In the rows, zero is written as 128.
Named turns come first, each shown by rows before and after it. Which turns, in which order, take the first row of each pair that follows to the second? Write the first one first, as in the answered first pair.
W:
[107 144  97 123 139  80 144 130 124 151 132 136 161 138 124] -> [127 113 104 114 176 105 154 146 148 116 134 126 112 133 149]
[109 153 140 107 117 163 134 131 151  96 107 154 132  79 177] -> [103 162 122 112  82 108 157 129 125 148 106 140 184 108 144]
[122 136 115 121 137 157 114 115 143  94 124 152 108  95 140] -> [106 154 104 130 100 116 121 106 117 141 125 146 159 114 109]
M:
[110 111 138 150 141 152  77 114 132 123 132 126 103 131 127] -> [109 107 128 142 142 166  89 116 141 121 121 128 100 113 129]
[108 173 156 158 121 142  57 104 112 107 128 152 163 112 132] -> [131 124 157 178 137 139  55 102 114 131 164 119 119 154 104]
[103 126 123 165 116 196  79  89 139 141 124 147 100 113 107] -> [103 142 128 159 110 193  75  89 133 136 118 153 116 109 111]
[132 118 165 151 148 128  86 117 116 122 173 118 112 176 123] -> [143  89 128 126 154 175 125 125 144 124 140 105  72 149 121]
D:
[143 130 127 131 122 135 121 125 133 149 100 124 138 111 121] -> [143 133 129 132 116 128 119 128 129 148  99 127 143 111 123]
[ 95 117 104 166 129 110 118 126 114 152 143 123 159 149  76] -> [ 94 120 107 157 132 100 124 133 113 149 142 126 169 154  80]
[148 116 115 110 127 171 113 105 120 136 137 141  66  96 155] -> [135 138 120 118 113 177  93  95 109 136 131 154  88  90 154]
A:
[ 80 177 120 145 114 111 130 125 111 129  93 167 157 108  94] -> [ 77 165 118 160 118 149 102 108 116 126 100 170 135 109  86]
[150 135 149 122 132 114 156 151 114 128 140 118 139 152 129] -> [143 123 134 135 123 129 141 136 112 153 142 108 133 161 105]
[130 102  73 123 117 187 146 114 147 159  92 119 102  94 112] -> [141 116 101 108 149 186 146 135 165 105  93 135  90  79 154]
[166 118 168 103 136 129 108 168 139 105 171 130 167 204 153] -> [158 118 143 109 113 117 117 159 129 147 164 116 186 217 124]
X:
[ 93 168 111 140 119 129 145  88 115 119 107 137 175  77 136] -> [ 93 168 110 144 112 104 154  95 109 131 114 127 189  89 130]
[129 144 155 140 155 133 149 106 120  64 136 142 154 128 154] -> [128 148 148 135 154 130 159 107 120  62 127 145 155 126 156]
[ 92 159 138 103 100  87 114  98 146 150 107 156 174 119 152] -> [ 93 151 143 107  99  79 105  98 141 155 116 151 172 134 147]
Now pairs of rows:
(two turns a pair)
[130 131 102 122  92 122 131 119 107 175 123 115 142 120 111] -> [141 102 101 120 121 162 125 118 130 153 119 105  95 114 121]  W then D
[121 133  68 106  70 178 158 152 144 141  98 108 190 122  75] -> [122 122  70 104  87 217 146 150 163 116  96 112 155 108  89]  A then X
[139 146 120  93 134 152 141 146 175  77  93 129 110  89 167] -> [142 140 179 135 142  86  88 141 130  93 168 123 129 166 152]  M then M
[107 130 108 115 119  90 146 162 105 149 147 136 150 143 132] -> [ 99 103 100 139 120 152 101 126 112 160 151 134 110 141 117]  A then X
[127 147 152 117 119 156 122 113 124 111 154 170 154 103 142] -> [143 126 166 123 130 119 127 127 115 119 186 153 143 146 136]  D then M
[ 79 170 143 158 115 164  51  87 109 122 137 165 164 117 121] -> [128  94  72 122 112 108 185 138 132 193 130  92 126 160  78]  W then M
[131  92 114 129 128 114 146 131 130 153 143 115 115 154 109] -> [124 108 107 115 135 156 140 128 152 116 114 136 108 109 136]  A then M
[110 122 122 119 133 148 119 139 126 104 115 148 114  89 147] -> [110 124 128 141 111  97 108 134  98 148 139 135 147 132 118]  W then M
[110 145 129 150  98 121 119 118 122 154 119 126 174 130 105] -> [126 104 110 145 108 140 137 119 138 163 118 102 131 140  94]  M then M
[146 128 128  95 149 131 168 150 119 130 107 140  97 113 143] -> [152 119 135 102 146  99 166 155 109 145 127 133 102 140 133]  X then X
[125 129 146 136 126 158 109  91 130 121 118 146 121 124 114] -> [131 129 142 128 118 101 146 116 119 144 125 129 146 151 106]  D then W
[121 155 164  91 130  92 111 152 114  83 105 168 178 112 190] -> [144  99 179 121 150  62 102 154  99 118 163 127 140 182 157]  X then M
[154 125 108  87 139 112 193 162 142 119 116 123 139 106 139] -> [131 169 165 116 138 107 112 135 113  91 143 159 170 110 157]  W then M
[111 157 149 148 128  79 157 124 140  99 143 136 146 122 141] -> [111 117 115 160 109 102 156 103 138 154 147 105 123 141  95]  A then M
[118 143 109 131 110 199  77  81 144 145  98 142 108  91 114] -> [114 182 101 107  92 158 119 103 140 142  73 153 159  75 128]  X then D
[123 105  71 129  99 178 138 122 121 172  89 130 166 127  96] -> [133  93 106 141 139 222  96 117 136 122 110 144 114 118 126]  X then A
[ 90 162 142 131 128 101  90 131 121 115 158 126 157 137 136] -> [106 114 118 139 132  99 113 132 122 149 167  94 126 162 106]  W then A
[122 136 166 117 144 102 146 172 105 126 135 134 141 122 158] -> [136 102 144 113 154 122 159 171 121 139 134 116 105 130 151]  M then M
[109 126 106 131 107 151 114 113 130 154 104 134 139 117 123] -> [111 135 133 137 128 155  87 115 128 121 116 145 135 119 142]  M then A
[146 111 156 153 146 160  88 118 119 114 155 113 108 135 132] -> [138 126 147 158 118 115  99 119  96 147 153 111 154 150 113]  D then W
[133 126 126 142 159 113 119 140 138 133 161 123 115 139 143] -> [126 145 111 121 149 134 136 147 152 124 129 135 121 101 155]  M then M
[102 174 134  93  80  82 142 144  92 129 131 145 233  81 120] -> [135  81 145 133 112  64 125 139  82 177 203  82 165 175  74]  X then M
[112 148 155 144 132 153  87 119 115 106 134 146 136 128 147] -> [117 146 123 132 103  99 141 138 107 154 121 128 173 141 122]  X then W
[153  81  83 136 119 120 155 140 139 149 130  94  93 160 107] -> [120 171  97 117  90  95 145 138 125 116  92 147 178 107 141]  M then M
[124 123 110  66 143  92 182 158 147  92 131  95  94 145 169] -> [130 110 130  90 150  73 157 151 131 105 162  85  84 177 161]  X then X
[113 168 107 126  86 124 115 117 118 164 112 150 176 111 111] -> [110 179 135 131 102 134  89 116 117 133 117 166 174 107 131]  A then D
[ 97 177 198 121 126  85 154 161 108 109 131 138 168 115 153] -> [ 80 129 169 172 112 181  84  98 107 154 145 123 118 126  99]  A then A
[152 103 149 167 139  86 121 142 114 146 174  97 105 199 118] -> [155 100 165 163 161 109 108 142 126 109 177 112  84 184 143]  D then A
[135 125 132 129 147  65 139 185 189  83 139 134 149 139 169] -> [130  99  92 150 112  58 145 165 171 160 146 104 162 171 113]  M then A
[117 123 147 142 156  97  88 124 118 128 145 131  90 168 125] -> [116 138 158 135 159  90  94 133 120 107 137 145  99 153 148]  A then W
[149 106 117 105 132  94 181 159 142 137 117 108 107 139 128] -> [121 153 161 123 139 135  97 129 133  83 124 159 125 110 161]  W then M
[116 143  87 116  80 113 180 129 133 159  83 113 160 117 103] -> [119 131 118 146  91  73 149 123 105 172 129 106 165 162  93]  M then M
[114 156 108 139 102 140 126 124 134 147 108 174 136 116 142] -> [135 121 107 139 108  98 153 143 130 170 131 143 127 156 124]  W then X
[147 116  92 116  85  84 164 139 127 160 123 111 136 207  95] -> [154 109  96  96 123 185 148 132 174  81  92 132  70 141 147]  M then W
[134 132 137 112 169 141 172 195 181 106  77 139 124  94 161] -> [101 181 139 128 126 110 153 171 148 133  71 161 195  95 138]  W then X
[139 163 184 100 148  85 113 142 116  90 139 141 134 132 157] -> [151 114 178 116 169 117 100 136 128  95 154 124  85 147 146]  M then X
[118 141 113 107 131 105 141 135 131 137 135 136 131 136 112] -> [120 145 124 104 143 121 133 136 140 110 130 145 120 126 131]  W then M
[134 123 174 156  98  79  65 122 131 133 165 129 160 120  97] -> [151  67 149 149 123 126  85 124 159 137 161 106  90 122  91]  A then M
[141 138 123 127 111  67 179 170 126 139 138 118 155 109 132] -> [145  78 111 153 131 162 138 135 148 151 147 102  76 109 111]  A then W
[120 157 108 153 113 118 144 115 127 153 131 105 173 154 104] -> [123 127 114 167 131 168 109  99 136 145 142 105 127 155 103]  D then A
[ 87 180 125 113  82 105 117  98 110 173 122 103 164 127 121] -> [ 89 162 149 137 110 158  62  77 116 147 147 109 114 134 132]  X then A
[134 135 152 131 155 134 140 155 140  75 117 112 114 124 149] -> [119 119 110 153 112 137 139 123 123 153 116  91 126 144  84]  A then A
[101 126 104 123 122 167 106 110 133 104 140 156 144 112 128] -> [114 134 103 103 110 102 151 134 124 117 143 146 176 126 128]  A then W
[134 103 136 102 154 154 116 128 141  99 137 131  88  98 132] -> [103 141 129 117 105 120  98 105 112 147 131 139 159 105  99]  D then W
[139 136 158 132 154 142  78 137 124  53 161 138 108 150 149] -> [144 154 158 122 131  72 111 157 109  82 164 129 154 173 135]  A then X
[132  70 129 132 120 139  99  85 134 153 147 120 122 145  96] -> [116 107 112 114  98 163 103  77 143 139 111 143 147 103 105]  M then D
[107 151 110 123 118 151 133 131 132 117 104 147 152  85 136] -> [111 156 148 141 124  98 114 137 107 119 144 142 172 129 133]  D then M
[114 149 112 125 109 107 152 127 130 145  95 132 169 101 116] -> [126 105  98 139 120 131 148 118 135 169 111 108 127 125  94]  A then W
[135 168 165  98 129  68 145 148 115  92 126 142 172 123 159] -> [151 114 187 134 163  85  99 131 112 104 174 117 112 173 139]  M then X
[129  90  76 107 108 127 175 126 143 164 107 104 114 135  89] -> [105 104 104 133 119 198  91  88 145 128 111 133  97 108 100]  A then D
[166  90 138 129 155 101 142 158 150 135 158  99  96 160 136] -> [133 144 142 126 146 172  93 132 157  90 118 149 114  88 161]  W then X
[121 109 125 149 141 155 103 111 136 132 140 116 101 136 122] -> [111 122 125 151 134 162  98 104 135 132 131 124 114 128 123]  D then M
[122 145 125 157 119 116 132 136 102 112 116 141 159  86 160] -> [130 120 144 178 130 110 100 128  93 116 149 133 137 116 153]  M then X
[130 134  82 150  63 161 150 101 131 170  89 121 159 116  85] -> [127 165 111 144  65 101 156 121 115 153 101 133 201 127 103]  M then D
[110 135 173 134 139 155  76 105 131 135 183 141 119 143 147] -> [126 101 160 131 154 156 102 112 144 142 186 120  90 155 141]  D then M
[126 114 115 128 134 163 125 120 129 115 129 119 109 113 125] -> [110 145 119 130 112 134 122 118 108 129 129 132 158 117 120]  W then D
[ 75 163 106 121  92 106 107 110 127 140 124 159 174 120 107] -> [103 110  88 120 102  81 143 126 134 172 149 117 138 157  81]  A then W
[151 165 164 115 152  77 151 173 126  80 138 151 150 130 184] -> [154 116 101 123 118  66 193 161 125 174 132 105 147 165 114]  D then A
[153 104 108  91 167 105 192 184 159  99 123 116  99 128 177] -> [120 152 100  88 145 149 160 154 155  82  90 152 130  73 189]  D then M
[128 131 139 112 141 152 152 161 160  95 105 116  99 138 160] -> [102 156 168 151 117 128  84 131 115 121 135 132 145 167 135]  W then M
[139 137 116 100 123 138 162 150 147 102 104 140 131 111 147] -> [146 138 139 103 131 101 160 160 135  99 127 133 136 134 150]  M then D
[138 104 144 117 136 136  93 123 144 112 151 104 121 111 143] -> [134 111 121 112 110  98 127 129 131 149 147  98 158 118 118]  A then A
[135 130  91 113  99  88 200 145 128 185 117 111 160 136 109] -> [158 106 108  94 151 132 203 160 164 119 117 112  93 109 158]  W then X
[137  88 135 144 162 180 113 131 126 133 151  97  84 154 137] -> [150 104 145 123 175 162 135 154 137 107 140 100  86 146 162]  A then D
[140 173 148 110 141 133 134 117 148  85 133 150 135 125 184] -> [118 165 110 140  92 128 119  82 121 168 132 137 168 146 118]  W then A
[121 105  77 147 128 141 118 115 147 167 124 121 115 136 102] -> [108 123  91 156 129 153  90 101 147 146 115 141 125 119 111]  W then D
[124 137 124 121  97  83 136 128  96 177 149 129 166 142 113] -> [150  82 127 112 153 162 133 134 138 131 151 118  66 128 143]  M then W
[114 179  88 155  62 122 145  91  98 198  98 139 189 119  77] -> [117 159 118 183  74 121  99  78  88 202 135 132 172 152  68]  X then X
[130 142 112  91 132 165 186 130 151  95 115 138 134  93 159] -> [125 137  94  90 113 153 200 127 145 125 108 126 147 103 136]  D then A
[125 136 139 131 135 140  96 115 120 113 128 140 143 114 158] -> [124 120 122 146 118 132  93 101 113 150 140 127 140 140 125]  W then A
[101 167 141 121 132 139 121 111 121 133 105 158 176 107 140] -> [134 106 154 133 163  99 135 134 117 152 156 117 130 176 127]  M then W
[135  64 140 173 155 186  68  97 135 156 167 104  46 157  99] -> [139 147 127  83 163 159 173 163 175  61  81 148  91  59 188]  M then A
[140 145 108  92 144 209 149 131 166  59  87 160  78  42 174] -> [133 142  42  88  79 144 217 137 140 160  62 128 144  67 109]  X then A
[123 158 144 109 135 111 128 143 127 100 125 142 158 116 152] -> [143  98 135 120 153 120 132 145 137 122 156 104 101 152 129]  M then M
[144 105 124 125 132 134 127 158 149 134 136  78 126 129 108] -> [141 116 139 117 145 152 112 156 154 105 134  92 115 119 127]  D then A
[136 122 111 123 147 131 151 136 147 110 112 123 110 152 105] -> [121 139 102 121 131 135 147 126 144 121  99 131 133 137 100]  M then A
[ 96 165 163 131 130 182  69  97 107 117  97 169 128 102 136] -> [124 165 146  96 117  60 176 156 102 151  96 135 174 145 130]  A then W
[107 130 112 133 102 118 121 106 110 179 143 128 141 154  90] -> [105 129  99 132  99 136 123 106 117 183 126 129 134 141  93]  M then D
[140 149 134  99 130  89 174 153 132 105 120 136 151 106 156] -> [141 144 168 121 143  78 134 144 115  95 156 141 147 131 161]  W then M
[144 119 122 109 136 123 177 164 143 121 112 118 121 127 136] -> [139 133 123 109 128 111 176 162 140 120 110 123 135 128 136]  X then M
[112 145 115 123  84 144 135 112 141 165  98 118 133  90 114] -> [110 164 142 124 100 153 113 111 142 130 102 138 130  81 142]  A then D
[131 133 157 143 147 130 104 131 132  99 139 128 118 133 146] -> [115 147 152 147 127 122  92 124 119 115 136 132 144 132 131]  W then X
[124 152  98  94  99 160 157 141 115 151 100 125 136  85 126] -> [148 125 107  84 127 151 174 160 132 131 115 110 100  97 140]  X then W
[135  90  98 138 115 156 130 104 162 148 114  79  95 149 112] -> [124 103  96 148 102 153 118  90 149 163 118  85 115 153  98]  D then W
[123 111 129 162 121 147 115 138 105 143 169 108  93 161  89] -> [131 129 117 116 141 171 156 164 138  91 128 123  81 108 136]  M then A
[149  98  95 110 107 176 143 111 118 101  98 138 141 108 102] -> [143 120 145 136 105 124 102 108  83 104 141 143 179 146 100]  M then M
[101 149 117 136 122 169 126 139 140  98 116 167 106  99 143] -> [108 131 151 171 131 130  96 135 117 115 162 150 103 156 134]  M then M
[137 104 127 141 115 119 119 132 128 145 148 118 112 152 110] -> [131 112 109 129 115 161 129 126 149 128 121 128 104 115 120]  X then M
[128 165 148 109 148 115 126 119 118 105 120 132 130 140 137] -> [130 139 126 121 134 107 133 112 112 149 123 108 125 165 107]  A then M
[105 143 132 120 135 133  99 124 144  94 137 147 109 115 138] -> [ 97 138 121 134 116 122  86 111 126 131 142 138 124 132 107]  W then A
[131 104 144 145 135  95  91 132 103 151 159 111 135 144 141] -> [138 105 154 131 147  87 112 146 113 134 155 109 131 139 156]  W then A
[113 110 111 132 123 134 124 109  90 119 155 132 122 112 101] -> [122 104 115 124 129 115 144 125  92 121 157 120 119 121 104]  D then W
[113 131 123 154 106 152  89 110 112 166 137 119 137 144  98] -> [121 119 123 152 113 139 100 118 117 175 148 106 128 162  93]  D then M
[126 137 162 145 125  78 105 137  98 128 150 145 134 166 149] -> [140  95  99 115 136 148 160 145 143 129 104 127  79 125 143]  M then M
[133 155 144 117 144 134 116 158 142 113 108 152 123  87 151] -> [140 141 142 110 151 140 127 168 155 115 112 140 108  95 152]  D then D
[136  99 141 124 147 154 148  83 124 139 144 113  77 140 125] -> [132 106 125 106 143 165 170  90 137 133 121 120  81 119 136]  X then X
[109 146 146 175  96 132  75 113  91 153 136 135 156 135  97] -> [150  95  90 126 118 140 183 159 140 155 102  94  94 122 102]  W then M
[116 172 129 100 115 103 190 154 114 143 140 142 143 125 147] -> [124 170 153 107 141 112 169 157 118 113 157 149 126 127 169]  W then M
[114 163 164 123 146 127 114 137 121  99 135 149 130 106 142] -> [115 168 153 117 142 115 130 143 123 108 126 145 143 101 142]  X then X
[107 136 129 147 118 148  87  94 119 137 149 161 119 117 127] -> [125 130 153 144 142 120  99 117 120 118 169 153 108 140 146]  A then M
[112 152 148 139 109 161  99 111 105 119 112 146 152 125 108] -> [116 162 151 123 113 147 118 126 109 102 104 155 159 112 127]  A then X
[121 143 114 139 110 144 111 115 135 110 107 135 114 107 129] -> [129 133 133 154 117 120  95 116 122 121 134 129 110 136 124]  M then M
[ 93 155 150 144 102 115 105 130 122 132 103 148 174 127 112] -> [130  92 158 156 143 114 117 145 137 133 140 110 104 170 108]  M then W
[131  87 143 123 171 150 165 163 176 121 126  96  76 119 113] -> [ 99 146 166 131 154 181 111 138 166  83 105 144 119  72 136]  A then W
[153 176 155 131 124 117  94 131 134  60  91 128 123 130 147] -> [154 168 164 152 113  83  81 123 117  93 117 117 138 165 118]  M then W
[145 125 135 143 117 133  97  89 115 171 120 130 158 150  96] -> [178  86 147 127 163 139 118 119 140 132 125 113 100 152 127]  W then A
[145  86 100  95 163 200 180 149 182  83  91 109  48  85 152] -> [145  94  65  83 122 144 237 159 167 147  77  90  95  98 116]  X then A
[121 163 145 124 125 127 100 119 133  93 119 148 150 117 151] -> [131 134 139 140 115  89 110 119 113 142 149 118 148 169 116]  A then M
[144 154 156 106 136 114 126 133 143 102 124 140 141 122 152] -> [140 156 158 114 122  94 121 126 128 120 131 140 158 133 139]  W then X
[128 153 167 118 143 120 127 146 136  87 129 151 134 116 172] -> [108 123 116 149  94 146 111  99 117 180 129 129 135 142  96]  A then A
[119 111  73 129 102 156 149 101 131 165  98 122 141 113  92] -> [106 135  91 144  94 155 116  86 113 161 102 137 163 112  97]  A then W
[113 154 120 120 110 143 131 132 148 131 103 169 126  96 147] -> [111 150 108 122  94 128 139 129 138 156 100 161 138 108 128]  D then A
[ 92 153 104 139  97 111 101 122  92 120 115 110 164 103 101] -> [108 123 130 154 135 136  66 119 102  94 146 105 110 122 111]  M then A
[ 94 153 106  93  89 140 136 124 144 133 106 133 143 117 106] -> [104 159 135 100  97  83 139 140 128 133 133 125 157 152 116]  M then D
[140  93  91 160 108  52 151 138  90 156 150  90 154 192  90] -> [134  71  77 170 107  98 126 120  96 169 146  85 122 186  75]  D then D
[142 150  66 106  94 105 156 140 121 142 136 120 156  97 130] -> [140 113  79 144 101 150  94 106 118 154 166 112 115 120 107]  X then A
[120 155 152 143 141  73 145 115 111 104 117 134 150 116  95] -> [111 140 151 165 137  90 119  94 106 126 130 129 138 124  75]  X then A
